Each row is where one point has got to under a steady rotation. How many steps took it there?
The counts run from 0 to 1032.
[109 109 137 171 161 134 115  67 138 143 122 153 177 120 140 125 143  95
 124 106 123 121 177 139 147 158  75 145 130 142 148 125 140 177 135 166]  914
[ 55 133 164 138 151 118  88 107 125 154 115 107 129 103 140 124 121  96
 114 125 126  98 175 167 154 157  70 154 129 116 152 112 137 156 152 138]  249
[ 92 127 141 164 186 106 101  69 144 122 121 168 167 144 143 133 142 105
 113 119 139 127 167 126 167 147  95 119  95 137 156 110 143 132 137 165]  367
[ 78 126 138 133 204 111 106 112 132 131 104 164 153 112 140 130 162 105
 128 128 144 117 169 172 151 176 120 119 104 113 152 139 138 147 118 172]  879
[ 94 104 137 139 151 112 119  74 140 149 107 162 152 103 143 163 125 106
 143 142  69  90 171 158 167 135 105 118 138 136 158 148 130 154 144 163]  541
[ 84 132 105 133 187 128 145  92 169 118 129 137 172 113 129 113 150 113
 142 131 126 131 165 158 146 182  95 137  83 124 140 130 173 139 129 163]  279
[ 63 129 139 137 172  93  92  82 135 132 119 173 151 145 127 119 126 128
 101 141 151 125 153 139 166 154 106 143  85 139 152  98 157 133 152 138]  23
[ 81 133 144 142 203 124 106 113 136 127 105 146 151 113 143 129 157 105
 127 118 144 116 175 168 153 172 105 119 110 106 154 128 138 141 120 173]  253
[ 95 117 143 171 172 129  97  68 136 137 114 170 174 140 137 126 141 112
 112 112 147 121 163 139 149 158  93 138 102 140 163 101 138 161 140 159]  226
[109 128 134 164 143 114 104  70 154 151 118 182 171  90 134 154 126  94
 115 119 124 106 141 156 143 139  92 137 130 155 181 113 143 140 147 164]  157
[ 90 115 127 120 148  91 116  93 140 140 118 167 144 101 135 150 102 130
 130 159  75  86 161 166 189 146 109 143 142 136 152 131 150 149 160 136]  335
[ 63 122 132 135 126 106 101  65 145 158 113 169 153 102 117 145 133  98
 133 148 115 112 131 160 130 133 102 131  90 148 178 121 148 137 165 153]  234
[108 119 123 148 143 126 126  86 148 158 125 170 169  67 127 126 139  95
 130 132 117 121 145 174 142 161  90 161 144 155 157 137 155 171 146 161]  565
[ 77 104 142 135 159 111 108  82 130 135 113 137 146 149 141 130 107 139
 127 145  86  87 191 143 183 149  92 140 117 122 143 118 140 162 158 137]  544
[ 72 129 142 148 169  89  99  60 138 129 126 159 148 148 137 137 133 105
 108 135 126 127 171 115 171 137  89 124  89 141 146 113 152 126 147 152]  647
[ 73 135 157 128 166  85 106  90 124 157 109 134 129 104 148 160 134  88
 117 120  98 100 184 155 153 142  88 123 133 112 148 143 142 150 128 156]  325
[ 67 134 155 136 191 121  97 127 130 107 129 120 140 107 142 109 130 103
 121 140 142 113 177 156 192 170  88 141 122 118 136 111 145 132 144 150]  317
[ 55 113 151 147 155 127  95  86 131 114 134 115 141 121 131 110 132  89
 132 152 114 119 178 135 187 141  74 132 111 134 136 120 139 132 168 143]  1004
[ 48 110 147 137 146 116  99  79 128 125 132 120 136 128 127 115 134  88
 132 160 110 123 177 135 180 135  83 131 101 138 133 127 142 137 168 143]  378
[ 86  91 134 141 181 131 110  83 125 139  97 168 160 141 138 132 148 127
 147 139 102 105 181 157 163 160 122 119 103 120 148 139 128 171 139 162]  609
[ 60 141 160 131 142 113  95 113 130 156 118 116 129  86 136 135 117  92
 114 130 120  92 164 171 152 150  72 152 140 118 156 116 144 151 153 137]  388
[ 64 138 133 123 138  72 101  76 144 145 129 171 136  96 121 148 116 101
 112 159 116 115 138 148 162 129 100 141 108 154 156 123 165 121 165 141]  718
[ 81 126 132 129 135  96 124  77 133 155 137 132 138  96 132 123 132  92
 120 131  97 124 175 153 152 151  65 167 138 144 123 144 168 176 149 142]  631
[ 76 124 149 134 205  96 106 100 128 131 110 145 140 124 150 138 154 101
 123 124 125 117 191 152 168 164 103 114 113 105 138 142 138 143 118 165]  533
[ 87 131 119 138 187 119 131  88 164 109 132 128 165 142 141 121 116 132
 135 136 106 105 183 140 186 165  89 132  98 119 142 112 162 125 142 150]  342
[ 99 133 135 145 143  88 100  88 141 154 131 177 153  89 135 139 108 105
  98 129 126 110 147 153 168 148  86 170 150 158 158 111 157 159 152 136]  501
[ 69 119 145 119 148  94 106  89 123 179  94 163 138 107 136 151 133 112
 126 131 100  94 164 177 130 152 109 139 120 120 160 140 139 174 142 149]  120
[ 89 109 149 155 148 114  95  73 121 156 125 157 156 130 140 117 126 111
 100 119 130 121 173 140 159 150  77 170 131 145 140 114 147 185 153 139]  84
[ 97 121 123 118 160  92 118 104 145 129 125 171 148  99 133 145 101 136
 128 163  87  86 158 166 202 155 119 143 138 137 149 127 155 143 160 140]  474
[ 59 124 154 132 179 117  91 105 120 150  98 139 140 123 138 119 152 112
 118 120 146 114 175 171 135 169  98 140 101 104 151 123 138 164 132 151]  877
[ 76 117 120 138 169 131 113  96 151 103 133 162 159  92 120 118 145  94
 148 168 128 127 143 158 181 152 113 118 104 151 154 133 143 111 161 168]  932
